0: array([37, 48, 20, 92, 66, 79, 31, 70, 54, 28, 69, 36, 31, 79])
1: array([67, 49, 31, 24, 73, 70, 53, 36, 47, 46, 32, 64, 54, 27])
2: array([41, 46, 24, 18,  3, 38, 89, 48, 56, 49, 51, 31, 44, 60])
3: array([53, 40, 45, 34, 43, 62, 22, 44, 70, 57, 54, 43, 52, 30])
4: array([63, 55, 83, 32, 46, 54, 46, 55, 77, 34, 50, 29, 45, 44])
5: array([58, 50, 24, 60, 55, 57, 44, 67, 78, 51, 69, 29, 44, 46])
6: array([39, 69, 58, 44, 52, 60, 52, 61, 24, 36, 69, 31, 49, 46])
7: array([62, 57, 53, 43, 55, 52, 75, 56, 60, 43, 38, 45, 55, 55])
8: array([38, 55, 63, 61, 13, 56, 38, 64, 48, 43, 73, 19, 52, 72])
9: array([38, 26, 80, 42, 42, 38, 28, 63, 64, 47, 47, 50, 64, 43])
10: array([46, 58, 41, 18, 43, 37, 37, 34, 36, 56, 52, 52, 48, 27])
11: array([19, 75, 71, 26, 77, 45, 47, 63, 50, 48, 28, 66, 44, 63])
12: array([27, 70, 60, 27, 78, 45, 47, 63, 49, 40, 28, 73, 44, 62])
13: array([68, 67, 35, 44, 45, 42, 74, 45, 49, 41, 68, 52, 49, 47])
14: array([58, 67, 49, 46, 52, 47, 76, 48, 49, 51, 37, 44, 50, 54])
15: array([47, 35, 62, 39, 38, 56, 37, 71, 65, 37, 69, 67, 67, 57])
16: array([38, 59, 77, 56, 35, 33, 48, 46, 20, 56, 36, 55, 45, 54])
17: array([62, 37, 57, 56, 52, 42, 82, 38, 36, 51, 36, 57, 52, 64])
18: array([41, 40, 81, 52, 53, 37, 59, 50, 90, 65, 66, 34, 19, 62])
19: array([41, 56, 66, 48, 11, 50, 38, 62, 54, 49, 71, 15, 52, 71])
20: array([85, 61, 32, 26, 81, 82, 36, 49, 65, 42, 59, 41, 48, 28])
21: array([74, 13, 41, 87, 43, 47, 80, 40, 74, 52, 66, 53, 45, 58])
22: array([25, 63, 40, 50, 47, 54, 49, 54, 22, 18, 43, 27, 25, 61])
23: array([39, 54, 61, 57, 14, 49, 49, 58, 45, 49, 71, 11, 45, 78])
24: array([57, 32, 41, 99, 48, 58, 37, 70, 43, 64, 52, 68, 62, 58])
25: array([52, 68, 58, 38, 42, 49, 78, 62, 55, 43, 27, 55, 64, 43])
26: array([29, 71, 64, 27, 77, 43, 46, 62, 58, 43, 21, 61, 45, 59])
27: array([65, 55, 31, 80, 40, 47, 40, 39, 31, 33, 70, 76, 66, 29])
28: array([30, 25, 45, 44, 32, 65, 72, 56, 53, 46, 43, 65, 66, 38])
29: array([70, 61, 34, 70, 46, 28, 69, 27, 34, 45, 53, 49, 45, 84])
30: array([22, 47, 99, 14, 42, 65, 36, 44, 57, 46, 22, 46, 65, 17])
31: array([54, 32, 77, 57, 45, 23, 53, 55, 56, 50, 44, 51, 55, 59])
32: array([40, 49, 16, 76, 26, 44, 56, 33, 11, 46, 53, 72, 68, 35])
33: array([53, 43, 43, 54, 47, 61, 50, 61, 82, 53, 70, 30, 44, 46])
34: array([65, 49, 55, 73, 71, 34, 35, 29, 22, 31, 37, 62, 61, 47])
35: array([48, 28, 49, 33, 50, 68, 40, 34, 67, 57, 53, 68, 47, 40])
36: array([78, 48, 82, 27, 55, 63, 63, 49, 79, 40, 41, 28, 43, 49])
37: array([58, 53, 29, 53, 45, 69, 66, 31, 36, 58, 72, 40, 35, 48])
38: array([35, 22, 73, 67, 54, 29, 33, 46, 53, 57, 54, 91, 73, 12])
39: array([52, 21, 62, 63, 58, 59, 69, 66, 40, 60,  7, 91, 68, 17])
40: array([45, 59, 62, 67, 15, 56, 29, 64, 42, 47, 75, 22, 53, 74])
41: array([55, 68, 42, 36, 49, 57, 81, 53, 52, 50, 38, 38, 49, 54])
42: array([83, 62, 28, 54, 51, 52, 79, 45, 44, 43, 56, 60, 59, 45])
43: array([50, 36, 44, 53, 51, 78, 53, 66, 74, 39, 48, 48, 54, 29])

array([45, 32, 47, 39, 49, 63, 40, 29, 47, 61, 49, 59, 46, 39]) 35 3
array([56, 52, 46, 31, 54, 63, 34, 43, 61, 55, 52, 44, 45, 32]) 3 35
array([87, 49, 16, 57, 66, 59, 64, 47, 43, 39, 43, 61, 57, 27]) 42 1
array([63, 61, 38, 65, 43, 28, 57, 37, 44, 49, 55, 41, 45, 79]) 29 14
array([21, 43, 99, 22, 45, 64, 24, 44, 50, 47, 18, 51, 65, 18]) 30 9
array([33, 45, 61, 64, 54, 53, 21, 71, 35, 43, 67, 61, 58, 61]) 15 9
array([12, 68, 42, 41, 51, 34, 50, 41, 44, 60, 56, 52, 55, 38]) 10 6
array([59, 65, 34, 67, 46, 27, 65, 42, 46, 50, 56, 51, 44, 77]) 29 13
array([27, 40, 68, 83, 56, 60, 17, 79, 47, 40, 17, 88, 73, 63]) 24 9
array([64, 32, 41, 99, 56, 60, 21, 71, 60, 69, 52, 63, 49, 63]) 24 5
array([55, 38, 44, 99, 49, 56, 25, 74, 55, 70, 54, 61, 52, 63]) 24 5
array([64, 50, 44, 31, 54, 64, 26, 39, 64, 55, 52, 42, 47, 30]) 3 35
array([59, 48, 22, 30, 13, 38, 83, 51, 61, 50, 52, 39, 50, 65]) 2 41
array([40, 57, 88, 47, 41, 44, 38, 37, 27, 43, 50, 35, 57, 57]) 16 6
array([47, 51, 24, 57, 29, 33, 55, 23, 26, 50, 47, 67, 54, 35]) 32 27
array([86, 51,  6, 67, 68, 60, 66, 50, 43, 43, 49, 62, 58, 24]) 42 1
array([55, 50, 22, 27, 18, 36, 81, 52, 67, 60, 52, 46, 48, 53]) 2 13
array([68, 48, 65, 63, 75, 69, 46, 62, 16, 40, 36, 65, 72, 58]) 34 17
array([62, 42, 50, 40, 51, 69, 31, 42, 67, 58, 56, 44, 53, 27]) 3 35
array([48, 58, 25, 22, 12, 42, 72, 52, 53, 55, 62, 44, 51, 59]) 2 13
array([37, 55, 72, 66, 68, 15, 62, 58, 70, 63, 86, 60, 27, 54]) 18 31
array([53, 54, 21, 17,  8, 35, 80, 54, 67, 51, 60, 29, 35, 70]) 2 41
array([13, 32, 67,  2, 35, 70, 56, 68, 99, 60, 31, 33, 50, 16]) 30 43
array([54, 48, 79, 47, 67, 56, 28, 47, 29, 50, 23, 69, 73, 24]) 34 39
array([48, 69, 35, 75, 58, 55, 41, 57, 29, 46, 64, 38, 51, 38]) 6 37
array([39, 55, 89, 48, 48, 52, 31, 35, 23, 42, 42, 37, 58, 57]) 16 6
array([29, 24, 48, 66, 24, 42, 59, 62, 60, 34, 50, 81, 75, 42]) 28 15
